Small tables with named rows and columns. After each table, cells are looked up by row and column.

Patud:
        Zir  Val
Suvo     66   83
Nizo     84   72
Fabiso   31   43
Rut      19   30
Tema     66   31

What is the Val of Suvo in Patud? 83
What is the Val of Tema in Patud? 31
What is the Zir of Suvo in Patud? 66
What is the Zir of Fabiso in Patud? 31
What is the Zir of Rut in Patud? 19
What is the Zir of Tema in Patud? 66
What is the Zir of Nizo in Patud? 84
What is the Val of Rut in Patud? 30
What is the Val of Fabiso in Patud? 43
What is the Val of Nizo in Patud? 72

Table Saropa
cols = Puva, Bozi, Fafuv, Gem, Tireb, Bufavag
Vor: [3992, -28327, 26462, 13183, 9348, -26210]
Por: [-16, 10065, -56477, -10220, 10698, 40919]
Bebu: [45379, 41634, 43124, 43537, -11732, -54699]
Zetot: [-27195, -15533, -49929, -29036, 19696, 22549]
Mavu: [47819, 47535, 42569, 44459, -11882, -55062]
Tal: [43783, 37640, 43205, 42890, -11807, -53203]
Zuraru: [-6061, -8356, 3631, -6223, 40397, -12855]
Tomi: [27905, 31613, -45591, 20514, -8348, 70857]
Sugubed: [45190, 41372, 39395, 40965, -8245, -52824]
Kur: [46887, 44855, 42436, 44211, -11562, -54740]
Reborip: [27274, 31815, -45815, 20324, -7612, 71223]
Lazef: [-37693, -38286, -34160, -29308, 25846, 3891]

What is the Tireb of Tal in Saropa?
-11807
What is the Fafuv of Sugubed in Saropa?
39395
What is the Bozi of Lazef in Saropa?
-38286
What is the Puva of Bebu in Saropa?
45379
What is the Tireb of Vor in Saropa?
9348
What is the Tireb of Mavu in Saropa?
-11882
What is the Fafuv of Lazef in Saropa?
-34160
What is the Puva of Tal in Saropa?
43783
What is the Bozi of Reborip in Saropa?
31815
What is the Bufavag of Mavu in Saropa?
-55062
What is the Puva of Zetot in Saropa?
-27195
What is the Gem of Mavu in Saropa?
44459
What is the Puva of Mavu in Saropa?
47819

Tev =
,Gobe,Mafovep,Vavadad,Neviba
Munaz,-0.783,-0.719,-0.488,-0.045
Pom,-0.782,-0.680,0.604,-0.700
Kero,-0.842,-0.958,-0.855,-0.878
Luv,-0.895,-0.739,-0.782,-0.818
Zaki,-0.622,-0.760,-0.360,-0.638
Loz,-0.641,-0.626,-0.673,-0.514
Radudo,-0.724,-0.727,-0.473,-0.439
Fezis,-0.672,-0.616,-0.520,-0.284

Mafovep of Munaz = -0.719
Neviba of Munaz = -0.045
Gobe of Luv = -0.895
Mafovep of Zaki = -0.760
Vavadad of Munaz = -0.488
Gobe of Radudo = -0.724
Which row has the largest Gobe? Zaki

Kul:
columns: Fefefi, Bom, Gaf, Ludapiv, Fipu, Vezega, Dosi
Zapor: [90342, 73836, 60033, 90133, 88056, 29231, 87411]
Veg: [48900, 29015, 21325, 65949, 42401, 35041, 46928]
Gulebi: [62255, 85029, 87327, 44021, 72212, 82813, 66953]
Sevaz: [64641, 84641, 89096, 48125, 71885, 79679, 65839]
Pifa: [48624, 28878, 20931, 66910, 42533, 35222, 46976]

What is the Gaf of Sevaz in Kul?
89096
What is the Dosi of Zapor in Kul?
87411
What is the Dosi of Sevaz in Kul?
65839
What is the Bom of Gulebi in Kul?
85029
What is the Ludapiv of Zapor in Kul?
90133
What is the Dosi of Gulebi in Kul?
66953
Which row has the largest Dosi? Zapor

Bome
|  | Nit | Beg | Gen | Mesar | Kup | Muzolo | Fidigul | Gugepu |
|---|---|---|---|---|---|---|---|---|
| Doga | 5871 | 4701 | 3540 | 3337 | 4986 | 3877 | 6219 | 5918 |
| Disop | 4237 | 4712 | 5183 | 5008 | 4757 | 4472 | 5726 | 4539 |
| Diretap | 4979 | 4543 | 4344 | 5051 | 4704 | 4837 | 4451 | 3699 |
| Velok | 4152 | 4554 | 4607 | 4388 | 4565 | 5067 | 4849 | 4050 |
| Raka | 4469 | 5818 | 5564 | 5040 | 3551 | 1435 | 6993 | 4920 |
| Vome | 5197 | 5118 | 4670 | 5791 | 5598 | 4912 | 4835 | 4771 |
| Vafut | 4422 | 4946 | 3957 | 4430 | 4504 | 4208 | 4791 | 5424 |
| Vetir | 5210 | 4515 | 5554 | 4473 | 4080 | 4016 | 5485 | 5620 |
| Tatagon | 3632 | 3408 | 5014 | 4328 | 4815 | 7812 | 3232 | 4544 |
| Dok | 5015 | 4182 | 5004 | 6246 | 4604 | 4998 | 5421 | 3462 |
| Batu | 5463 | 3887 | 4110 | 4550 | 5491 | 4680 | 4524 | 5180 |
| Dibuvet | 5960 | 4389 | 5864 | 4274 | 5320 | 4659 | 4487 | 5115 |
| Ler | 4745 | 5160 | 4503 | 4386 | 4014 | 4582 | 5639 | 5802 |
| Duguzok | 4195 | 4198 | 5302 | 5386 | 5260 | 4122 | 4100 | 4830 |

Ler, Mesar: 4386
Dibuvet, Kup: 5320
Dibuvet, Muzolo: 4659
Velok, Gen: 4607
Raka, Muzolo: 1435
Velok, Fidigul: 4849
Velok, Muzolo: 5067
Dok, Nit: 5015
Vome, Gugepu: 4771
Vome, Nit: 5197
Vetir, Fidigul: 5485
Vafut, Gugepu: 5424
Batu, Nit: 5463
Dibuvet, Nit: 5960
Dok, Gugepu: 3462

